The rows of Z fall into a few groups, and each row is roughly a mix of its group's hidden directions.
Z:
[[  5  -3  -3  -1  20  -4   3 -32  28   5]
 [ 15  25   4  15   4   4 -23  16  19  -4]
 [ 21  20   8  11  -9 -26  -3  21   0  -5]
 [  1   6   5 -22   7   0   0 -30  26  10]
 [-29  -3   2  -8  11  23   9  22   1  13]
 [ 21  30  14  -3  -1  -4 -20  16   7  -4]
 [-16 -27 -12  -6 -10  -8  24 -13 -14   0]
 [ -9 -18 -15  29   4  -6   1  21 -18  -1]
 [  5  -8 -19  -9 -34   3  -1 -14   4 -18]
 [ 30   9   2   0 -16 -16 -15 -18  10 -12]
 [-19   2  14  -5   7   4  13  36  -9   8]
 [ 31   8   5   2 -13 -24 -10 -15   2 -10]
 [ 28  -1   4   5  -5 -27  -9 -21 -10  -9]
 [ 13   0 -27  19 -14 -12   3 -21   6 -14]
 [-18 -25 -10 -17  -3   4  11 -23 -15  -2]
 [ 13  23   2  19   4   3 -21  21  17   0]
 [ -8   5  27 -25   9   6  -4  22  -2  14]
 [ 28   1  -4   7  -9 -21 -11 -25  -2 -12]
 [ 10  12  19  12  15 -15   3  27  -3  19]
 [ 22   8  -7 -23   0  -5 -19 -19  10 -17]
 [-13 -19  -5   7  20 -19  -7  -2 -28   9]
 [  9  -8  23  -6  11 -23  -6   5 -29   1]
 [ 15   9  12 -11   7  -2   9 -33  21   8]
 [-14   9 -21  11 -10  20  16   9  24  -2]
 [ 11   0  -3  -1  15  -4   4 -32  29   4]
 [ -3  -1  13 -22  20  -7  -2 -28   8  18]
 [ 24  -3   5  10  -1 -30   0 -15 -18  -9]
 [ 23   3  -5  22 -22 -19  -6  16  -3  -7]
 [ 17  -6   3 -12   3  -3 -24 -34   0   6]
 [  0  21  13 -12  22  21 -18  -2  16   4]
 [  7  -9 -12  -6 -34 -13  15  -9  -8 -18]
 [ -6 -15  -3  36  16  -9   9   7 -10  11]
 [ 16  10  -4 -10 -23  -1 -16  17 -19 -18]
 [  9  29  18 -21  10  14 -11  -5  10  -8]
 [-30 -13   5   7  19  -3  10  -3  -2  25]
 [ 21  30  10   3  -3  -6 -18  18  10  -6]
 [ 16  19  12  15  12 -15 -15  24   7   9]
 [ 21  19  11   5  -8 -29   1  19  -3  -3]
 [-11 -27  -9  -1 -11 -10  23  -8 -21   3]
 [-23 -26 -12  -3   9  19   2 -19  -8   6]
 [ 27   0  -2   7  -8 -26  -8 -22  -7 -12]
 [-13  11  13 -12  32  20  -9  -5   7   8]
 [ -7  12  15  -2 -24  20  15  25   0   4]
 [  5 -23 -13  14 -25 -16  14   1 -16  -3]
 [  7  17   9  -6 -23  21  14   8  24  -2]
 [ 13  -4   3   8 -16 -34  21   9  -9  -1]
 [ 15  14 -13 -11 -23   9 -13   5  14 -24]
 [ -3  -5   4  11 -11  -2  -3  33 -28   8]
 [ -2 -21 -22  29   7  -4  -3  19  -5  -3]
 [-25   5  -5  -4   1  27  11  20  17   7]
 [-16  13  13 -16  31  16  -4  -3   8   9]
 [ 16  24  11  19   9   2 -14  19  17   2]
 [-26   1   6  -5   7  16  12  31  -1  10]
 [  3  15  26 -11   3   0  18 -27   4  11]
 [ 10  11  -3  -1 -27   3 -11  25 -19 -15]
 [ -2  -1  16 -18  21 -14  -5 -26  -5  18]
 [-27 -13   8   8  22   3  16  -4   7  21]
 [ 10 -10 -19  10   4 -20 -17  -2 -26 -16]
 [  9  15  14 -21  -3   6   8 -26  22   5]
 [ 23  -3 -12  11  -7 -20  -7 -28  -4 -12]
 [  0  -9 -14   7  -6  -7 -13  21 -31 -16]
 [-26   4  -1  -4   3  20  16  28   9   6]
 [-18 -30  -9   1   0  -6  23 -15 -14   4]
 [  9   1 -27  17 -12   5   0 -25  16  -9]
 [ 11  -3 -15  26 -15  -2  -1  22 -16 -16]
 [ 26  16  -6  -2 -26   5  -7   8   3 -22]
 [-25   5  -4  -3   2  27  12  21  15   8]
 [ -1 -26 -18  27 -14 -12  13  -5   0  -2]
 [ -7   1   1  -3 -16   2  -7  31 -30  -6]
 [ 21  -6  13  -2   4 -30  -7 -10 -22  -8]
 [-27   1   3  -6   7  27   9  22   8  11]
 [ -2  -8  19  -8  23 -17   7   3 -22  20]
 [ 27   0  10   2  -4 -31  -7 -11 -14 -10]
 [-30  -2  -6  -2   9  21  16  20   2  10]
 [  0  22  18 -32 -15   9   0 -11   8   1]
 [-14 -29 -12  -2 -10  -7  21 -16 -15  -1]
 [-23  -3   6  13 -12   9  14  27 -11  16]
 [-26  -1   6  -4   9  15  13  30  -5  11]
 [-25 -23 -16  -2   3  24   7 -12  -2   7]
 [  8  17  15 -29  -6   1   2 -26  10   2]
 [ 10  11   2  -6   2   7   7 -26  35  -3]
 [  4 -16 -19  -3  15 -22 -18 -15 -17  -7]
 [  7 -13 -17   2  15 -21 -22  -8 -21 -11]
 [ 23  -1  -9  18  -9 -27   2 -15 -11 -14]
 [ 19  22   5  15  -7 -21  -6  23  10  -4]
 [  6  15   6  -5 -13  21  14  -2  33  -5]
 [-28  -2   4  -9  10  27   4  19   5  13]
 [ 23  13  10  -2  -8 -31  -7  17  -8   2]
 [ 24   9  -2   1 -27 -23  -5   5  -3 -15]
 [-22 -19  -7 -22   0  15  13 -18 -11   4]
 [ 23  -2   5 -11  -4 -11 -24 -29   2  -4]
 [ 24  -6   8   6  -1 -27 -11 -17 -18  -8]
 [-22 -11   5  -8  28  20   3 -11  -2  16]
 [ 18   3 -15 -17   0 -14 -20 -23  -2 -17]
 [  8  26  11   1  18  12 -22   6  21   1]
 [-31  -6  -4  -2  11  21  10  20  -3  13]
 [ 21  -8   7   2   2 -29  -9 -15 -21  -9]
 [  9  -1  17  -2  15 -25  -4  13 -24  16]
 [ 27   0  -6   5  -9 -18 -12 -29   1 -11]
 [-12   2  10   6  36  12 -12   6   3  20]
 [  6   9 -14  -7 -26  13  -9  20   5 -23]]
Here is one row of each group, with its name. Which group are the others in?
[ 21   5  -7   2 -32 -18   1  -2   2 -20] : F
[-12  -7   5  -1  -7  -3  -7  30 -31  10] : N
[ 30   3   3   2  -9 -27  -9 -18  -4 -11] : H

[  3   6  -1 -14  10   2   3 -33  28  -3] : N
[-27 -17  -8 -12  14  20   8 -20  -2   3] : F
[ -4 -18 -12  -3  24 -21 -18 -13 -16   2] : N
[-15   6  -2  11  -2  -3  25  35  -5  -1] : H
[ -4 -12   7 -28  14   8 -22 -22  -1   6] : H
[-21  -2   7 -24  24  18  -4 -10  -6  12] : F
[-19  -5  17 -16  13   0   2  28 -17  10] : H
[  8  26   5   9   9  15 -20  12  24  -1] : F
[ 21   9  -7  -5 -22  -5 -17  13 -19 -19] : N
